In the rows, zero is written as 128.
The rows of D fall into 4 groups, and each row is roughly a mix of its group's hidden directions.
D:
[[122 127 181 111 150 159 108 108  92 155 135 171 106 123]
 [104 161 128 120 122 109 106 124 167 122 145 188 170 140]
 [131 176  94  96 141 160 161 127 111 127  88 118 133 161]
 [154 114 107 134 156 186 128 122 139 166 115 149  90 157]
 [163 149 111 147 130 178 147 117 159 129 142  99  93 164]
 [133 151 105 120 154 173 144 141 100 159 138 101 118 183]
 [143 113 132 172  82 159 134 123 139  83 141 100 136 163]
 [136 165  88 123  98 159 158 115 125 117 102 112 136 180]
 [103 167 129 108 159 117 121 147 120 111 145 118 193 157]
 [135 110 180 137 185 125  91 134 138 129 160 118 152 112]
 [118 103 154 114 125 146 127 117  62 160 125 143  82 116]
 [110  68 137 150  91  89 109 148 107 134 126 145 146 102]
 [126 129  82 121 105 161 136 100 100 138 105 139 123 189]
 [123 132 118 105 164  95 119 137 123 200 146 135 104 105]
 [148 115  88 133 133 140 162 140 111 123 111  60  96 133]
 [117 154 107 102 134 160 160 165  91 151  85 146 134 145]
 [127 140  79 117 112 126 129  94 131 176 144 146  82 156]
 [154  95 170 148 127 118 109  90 131 133 153  94  92  99]
 [110  75  94 150 114  75 112 155 127 129 141 113 154 118]
 [136  89 134 132 122 168 132 127 103 151  98 170  77 115]
 [ 97 167 120 102 123  79 128 130 131  91 131 125 181 123]
 [149 121 126 133 104 181 153 120 101 159 103 135  75 142]
 [142  91 145 171  60 138 124 112 130 135 144 133  98 131]
 [156  71 118 162 113 119 126 111 138 125 135  84  87 112]
 [140 151 107 145  66 143 143  99 143 113 120 116 143 177]
 [136  51 154 163 130 129  96 136 128 138 129 147 126 106]
 [136 186 122 124  93 123 150 109 135 116 128  85 159 164]
 [133 150 132 104 123 168 157 114  77 148 113 118  75 138]
 [127 141 127 105 142 164 163 153  68 138  91 103 115 134]
 [116 179 124 108 164 103 115 124 170 108 154 133 168 134]
 [123 196 132  90 144 132 155 116 108 109 133  86 129 139]
 [127 132 128 138 140  95  91 106 182 111 151 139 180 138]
 [111 114 166 132 153 106  84 132 145 119 148 165 179 115]
 [114 185 142 105 143 108 127 107 135  83 162 100 153 136]
 [106 155 167  98 131 124 127 110  64 114 135 102 155 141]
 [144  90  73 157  99 149 132 129 153 150 112 150 102 152]
 [129 160  86 113 105 162 166 127 107 115  92 115 125 169]
 [139 145  94 147  73 153 151 114 134 114 122 109 130 182]
 [102 172 153 101 165 127 122 139 114  91 145 124 177 139]
 [129 128 137 153 116  88  99 112 176 111 170 116 170 136]
 [124 154 114  99  93 129 165 103  90 129 106 118  75 116]
 [106 157  97 115 111  69 124 122 160 101 136 131 170 126]
 [151 133 125 171 112 144 129 129 178 110 172  91 127 158]
 [130 148  67 121 124 155 132 105 147 128 113 149 131 186]
 [139  84 116 134 105 157 144 131 100 140  76 152  88 115]
 [145  84 153 169 105 127  93 104 163 144 154 154 117 124]
 [148 105 158 144 164 191 126 149  99 154 130 117 113 148]
 [131 159 123 110 117 148 176 142  90 102  98  79 116 126]
 [130 170 102  91 144 161 160 124 103 130  77 131 128 150]
 [141 103 155 133  93 126 146 114 115 109  96 131  83  73]
 [121 178 189 100 150 132 113 108 120 148 143 156 141 121]
 [111 142 115 100 203 103 113 152 140 119 139 125 158 114]
 [145  84 108 155  99 144 133 131 108 179 131 118  82 143]
 [140 123  89 163 112 131 120 132 198 106 145 138 143 154]
 [147  99 120 130 114 171 151 125  98 146  82 137  76 120]
 [112 154 136  97 129 152 160 139  63 105 101 104 128 137]
 [134 143 123 127  75 157 171 129  85 132 104 105  96 141]
 [117 143 145  91 168 128 151 158  80 143 110 115 106  90]
 [144 163 142 112 145 188 159 129  95 133 113 104 102 150]
 [146 117 186 130 158 120 100 110 142 169 141 147 116  90]
 [129 130 195 123 130  95 120 128 110 148 146 113 119  75]
 [162 125 160 133 159 143 119 120 141 197 131 128  95 110]
 [ 97 156 161  93 124 108 140 133  77  92 114 123 152 103]
 [133 138  81 120 119 168 141 110 144 101  84 160 129 165]
 [ 97 172 128  81 159  97 115 112 101 141 141 133 162 141]
 [128 124 126 143 147  82 107 153 185 145 168 132 140 100]
 [103 182 120  94 147 129 143 142  92 116 134 105 165 160]
 [100 122 174 103 148 130 101 118  75 149 142 168 130 121]
 [119 149 132 102 101 125 170 129  77 102  97  98 105 105]
 [144 127 132 109 167 175 139 129 107 169  97 149  85 123]
 [133  91 150 123 164 149 121 142 107 163 119 157  81  92]
 [135  55 115 165 126 118 101 138 135 164 143 138 109 123]
 [151  64 138 160 132 157 115 134 120 165 130 133  87 122]
 [141  75 138 150 112 123 131 147 106 174 126 123  83  95]
 [139 158  95 102 140 175 148 101 112 142  99 133 100 167]
 [136  93 118 162 118  96  95 113 188 120 159 140 134 121]
 [123 189 108 112 153 136 133 133 152 118 142 115 170 172]
 [116  91 142 163  96  85 102 132 149 105 172 125 144 112]
 [128 169 128  87 204 128 128 137 128 144 118 120 145 121]
 [149  79 145 148 100 135 132 117 123 136 108 137  72  86]
 [109 197 150  94 157 124 124 127 134 118 147 142 166 140]
 [116  94  96 132  79  75 140 126 116 119 115 117 106  93]
 [122 167  92 102 110 141 175 134  96 113 101  96 112 147]
 [ 98 141 107 124 129 107 123 139 137  61 145 122 178 145]
 [138  98 116 123 116 154 144 123  82 171  94 135  79 126]
 [105 156  98 122 110 116 121 138 164 135 127 193 162 147]
 [143  73 143 166 109 109  94 108 163 141 148 148 114 107]
 [128 139 111 154  60 116 135 110 145  97 140 107 154 163]
 [117 129 172 117 163  79 106 139 130 132 156 118 146  80]
 [107 146 113 102 119 156 160 158  73 123  85 141 137 144]
 [126 191 135  96 153 159 127  99 131 145 141 153 125 165]
 [131 102 123 164 119  96 112 154 191 114 149 140 146 101]
 [128 196 109 101 133 116 152 108 139 105 145  84 125 143]
 [150 142 147 123 131 173 152 113  88 148 126  89  80 142]
 [149  83 128 150 107 134 116 103 147 160 126 157  73 108]
 [135 172  96 102 157 154 163 159 115 159 102 109 123 147]
 [109 168 157 105 163  86 112 131 132 128 169 112 162 115]
 [139  70 130 160  77 115 114 102 137 134 127 145  96 110]
 [105  81 139 131 109  81 109 143  86 163 132 139 137 102]
 [115 147 169 109 129  93 145 151  89 129 141  90 123  82]
 [130  87 164 162 112  97 116 159 147 114 145 121 135  78]
 [128 208 128  89 152 136 153 123 125 141 129 111 129 143]
 [138 113  79 139  98 172 141 111 128 123  94 147 112 173]
 [158 132 148 142 157 114 104 105 182 169 162 121 112 113]]

Each list below has one row that fits no group; the rest each fit one group, if only roughly. Name that row.
- q_994: [107 187 132 107 130 103 116 109 158 102 159 147 165 142]
- q_33: [118 161 175 111 178 121 105 123 132 105 161 119 165 124]
- q_35: [109 143 112 125 120  74 126 144 155  86 130 116 184 115]
- q_915: [121 172 139 117 162 100 118 133 178  97 153 128 165 115]
- q_200: [150  73 149 151 144 148 113 143 121 182 113 144 105 110]
- q_432: [101 144 117 119 140  85  95 124 155 120 157 152 185 142]
- q_56: [119 181 122 118 118  95 118  99 178 110 165 138 147 137]
- q_65: [112 136 154 132 139  80 101 120 151  97 178 112 162 113]
- q_642: [115 186 158  88 173 111 124 119 128 111 140 122 156 116]
- q_235: [117  69 133 147 115  94  91 118 129 156 151 161 115 107]
- q_755: [126 178 164  89 134 118 155 126  86 139 107 102 127 102]
 | q_65
- q_687: [131 122 143 103 131 161 149 119  73 130  74 137  95 109]
- q_725: [117 148  99 135 142  93 106 131 178 134 177 129 160 152]
- q_280: [151  76 120 161  95 156 141 136 114 153 112 122  79 125]
- q_420: [147  88 139 157 116 119  98 110 169 169 138 167 110 112]
- q_168: [123 199 132 105 142 107 126 106 164 116 163 118 146 139]
- q_178: [107 155 167  96 118  86 138 130  97 112 108 124 151  82]
- q_913: [130  68 139 165 141 118  85 141 150 152 155 149 146 129]
- q_452: [143 137 188 129 174 124  96 116 148 153 163 124 136 109]
- q_632: [122 119 197 118 149 136 112 130  78 157 142 137 120 105]
- q_787: [143 104  83 156 123 116 107 116 184 161 150 145 116 148]
- q_574: [123 150  88 121 103 155 173 151  94 115 113  96 111 158]
- q_812: [116 180 162 106 146 121 125 113 120  87 153 100 167 141]
 | q_632
- q_518: [115 146 114 103 116 136 167 142  62 124 111  88 109 135]
- q_218: [135 104 151 117 122 147 149 130  73 144  87 124  87  94]
- q_853: [140  53 127 148 136 151 122 134 106 116  93 134 101 106]
- q_34: [117 119 117 149 112 106 112 138 178  78 130 152 178 127]
- q_850: [105 187 105  96 127 100 150 136 119 101 127 100 165 140]
- q_882: [147 163  95 125 129 163 132  99 160 132 109 135 147 185]
- q_761: [117 165 161 105 173 123 124 125 113  92 158  87 153 129]
- q_114: [153 115 135 126 162 180 122 116 127 174 114 157  85 134]
- q_370: [131 122 173 134 152 123  90 125 156 165 144 181 145 111]
- q_283: [138 109 103 137  94 177 153 128 101 139  99 143  81 149]
 | q_853
- q_305: [161 127 116 148 126 173 118  97 163 167 127 149 112 170]
- q_115: [124 173 175 113 157 110 104 102 153 120 170 131 151 122]
- q_911: [120 157 156 126 139  96  96 105 175 123 170 154 156 122]
- q_129: [100 136  99 126  74  79 143 130 118  85 134 111 144 123]
- q_80: [149  65 132 163 107 125 136 146 131 120 107 106 101  88]
- q_664: [128 127 102 146  79  99 116  95 182 120 147 159 121 133]
- q_834: [145 138  93 139  98 180 151 116 125 135 105 127 111 182]
- q_111: [129 177 152 107 176 105 119 131 170 121 156 125 141 100]
- q_457: [142 145 133 121 159 186 126 117 111 171 140 134 101 172]
- q_990: [153  98 164 162 156 150  95 133 178 128 138 153 145 121]
- q_404: [130 161 120 142 139 102 117 131 186 126 185 107 147 141]
- q_493: [149  87 144 147 101 141 151 136 108 119  97 105  83  87]
 | q_129
- q_146: [142 195 107 117 142 152 149 124 162 122 133 107 144 168]
- q_142: [147  49 143 164 124 135 111 129 117 135 122 118 103 106]
- q_520: [124 184 106  97 112 129 175 126 109 102 105  92 119 131]
- q_675: [164  92 168 162 158 180 120 147 143 136 125 120 115 121]
- q_270: [140  74  94 170  78 144 130 133 131 143 121 132 107 150]
- q_489: [137 133 135 117 109 159 168 126  78 127 101  98  78 118]
- q_610: [111 140 134 128 131  84 105 130 171  94 138 145 187 115]
- q_766: [127 165 179 118 166 106 118 132 143 117 169  99 145 104]
- q_431: [ 86 149 124 100 116  84 132 141  88  99 129 121 174 125]
- q_332: [132 192 121  87 150 157 159 119 121 141 108 135  96 132]
- q_339: [157  72 151 160 122 161 133 137 120 138 111 119  84 103]
- q_935: [120 164 183 106 117  90 135 123 103 124 130 101 149  90]
- q_936: [123 153 139 103 201 106 120 151 133 141 152 101 144 109]
- q_206: [109 176 137  86 135 114 159 142  85 112 103 102 145 112]
 | q_332
- q_324: [139  84  76 156  78 118 141 121 142 121 114 117  96 129]
- q_995: [161 140 109 146 111 180 136 102 149 154 120 126 110 180]
- q_269: [137  86 113 166  92 137 129 143 168  87 103 155 137 118]
- q_348: [143 108 113 173  97 138 124 133 189  84 138 134 138 138]
- q_475: [130  66 146 145 107 124 128 150  95 150 104 139 102  88]
- q_865: [115 152  80  94 156 155 157 149 103 110  89 129 130 148]
- q_472: [142  67 149 153  98 142 120 122 104 154 108 147  93 106]
- q_172: [116 162  85 104 109 144 163 131 105  99  86 121 144 159]
- q_454: [120 196 145  95 169 120 129 118 144 106 146 117 155 130]
- q_566: [126 137 135  85 164 128 139 124  85 164  94 139  97  95]
- q_961: [127  93 106 157 137 103  88 128 173 150 163 151 149 143]
- q_737: [128  68 134 159  76 138 129 145 105 139 101 152 118 119]
- q_249: [110 121  96 149  96 104 107 121 146 114 160 130 174 176]
 | q_737
- q_630: [115 195 116  89 124 133 163 122 104 102 113 107 135 143]
- q_394: [148  72 125 153 110 150 119 114 111 174 121 136  82 132]
- q_417: [114 179 130  93 164 142 151 146  95 104 124  96 150 144]
- q_717: [126 131  99 147  97 115 112 103 171  95 136 138 173 168]
- q_734: [170 107 124 151 118 168 145 115 150 143 112 119  66 120]
- q_415: [156 166 114 123 127 179 155 116 125 159 114 108 107 172]
- q_848: [124 185 166  98 166 122 126 108 121 109 156  98 144 128]
- q_555: [104 183  95 110 123 109 133 131 159  99 141 144 166 154]
- q_813: [123 132 149 110 179 163 136 172  84 146 104 128 148 131]
- q_641: [127  76 133 135 120 142 132 137  70 159 123 120  82 116]
- q_748: [ 97 168  93 100 126  95 145 143 104 109 133 101 166 149]
- q_660: [152 129 123 121 136 183 132 101 127 160  86 165 100 149]
 | q_394
- q_26: [121 164 124  99 136 158 163 138  70 131 118  93 115 152]
- q_247: [134 111 158 119 163 170 133 159  80 165  99 137 126 125]
- q_690: [110 174  99 119 109  96 126 109 170  93 156 135 153 148]
- q_699: [107 162 109 124 116  95 113 113 174  92 160 148 162 143]
- q_873: [148 157  88 121 130 179 153 119 130 144 104 120 113 180]
- q_612: [116 180 172 107 143 110 110  97 139 104 167 130 154 127]
- q_825: [123 124 177 107 173 104 114 140 112 151 134 134 118  72]
- q_553: [154  96 132 149 102 178 152 129 119 110  86 130  87 119]
- q_617: [112 128 161  99 110 135 138 108  68 127 107 151  91  99]
- q_300: [141 150 151 115 107 149 170 125 106  91  89 101 100  98]
- q_54: [160 100 136 150 112 174 151 131 115 145 112 110  69 121]
- q_455: [141 139 124 149 112 116 126 107 189  66 143 111 142 124]
- q_226: [165  86 164 161 127 171 125 126 141 139 113 135  90 106]
 | q_455
- q_743: [114 159 131 129 128  98 101 110 181 110 168 156 163 138]
- q_852: [100 161 121 102 152  81 133 151 120  99 143  98 170 116]
- q_774: [101 165 145  86 157 127 146 144  79  94 117 111 146 118]
- q_311: [119 140  84 142  91 120 133 122 152  85 131 118 166 173]
- q_568: [119 148 158 122 181 149  99 138 129 142 157 143 172 162]
- q_103: [138  77 136 137 119 136 136 144  94 167 101 136  83  94]
- q_722: [139 144  71 138 150 110 134 141 184 122 146  94 141 148]
- q_308: [122 159 100 119 156 111 138 138 145  80 148  75 156 142]
- q_602: [115 121 177 110 150  92 121 146  95 144 132 123 126  69]
- q_547: [141 172 160 127 143 105 130 129 141 146 170  68 142 127]
 | q_774
- q_708: [132 161 102 131  84 128 124  80 154 134 138 136 142 181]
- q_375: [113 134 175  93 149 112 133 133  74 126 107 123 132  83]
- q_349: [125 152 117 146 122 123 115 118 168  91 170 110 168 171]
- q_388: [140  63 132 167 142 111  92 133 164 128 149 131 131 109]
- q_460: [116  90 115 149 121  75 101 153 158 154 149 152 146 104]
- q_968: [ 87 150 114 104 132  76 117 142 112 113 146 128 183 134]
- q_224: [144  71 149 154  93 132 115 111 121 157 115 153  91 104]
- q_686: [121  73 172 139 112 143 117 127  70 117 112 137 120 110]
- q_25: [127  58 126 150 101 105 119 131 108 144 122 133  94  92]
- q_777: [133 159 121 117 168 123 141 129 128  93 151  56 137 135]
 | q_708
- q_100: [147  81 159 143 122 162 131 125  99 146 111 133  75 104]
- q_981: [132  71 108 149  90 135 132 133  91 169 114 132  96 136]
- q_66: [122 107  91 149 121  80 102 133 179 130 151 136 164 136]
- q_173: [104 114 163 111 156  86 117 154 109 116 137 131 136  68]
- q_386: [151  77 120 146 125 159 146 145  94 148  97  99  90 121]
- q_371: [136  89  98 151  67 126 135 115 134 147 106 154  90 122]
- q_236: [149  56 133 164 123 139 110 139 131 164 117 144 106 114]
- q_830: [140 110 203 128 159 142 105 112  99 138 136 119 120 101]
- q_450: [121 189 104  97 162 130 154 145 126 112 133  89 146 148]
- q_85: [135 143 132 111 190 161 138 170 109 167 107 124 141 137]
- q_859: [112 170 110 122 109  94 119 103 178  97 157 147 152 139]
- q_306: [118 139  91 111 104 157 153 139  93 162  91 160 115 159]
- q_79: [132 137 153 107 135 173 152 125  65 142 112 116  88 130]
- q_325: [113  95 158 146 117  72 104 152 129 137 158 125 152  90]
- q_263: [151 126 143 126 119 187 157 115  98 111  89 112  90 133]
 | q_306
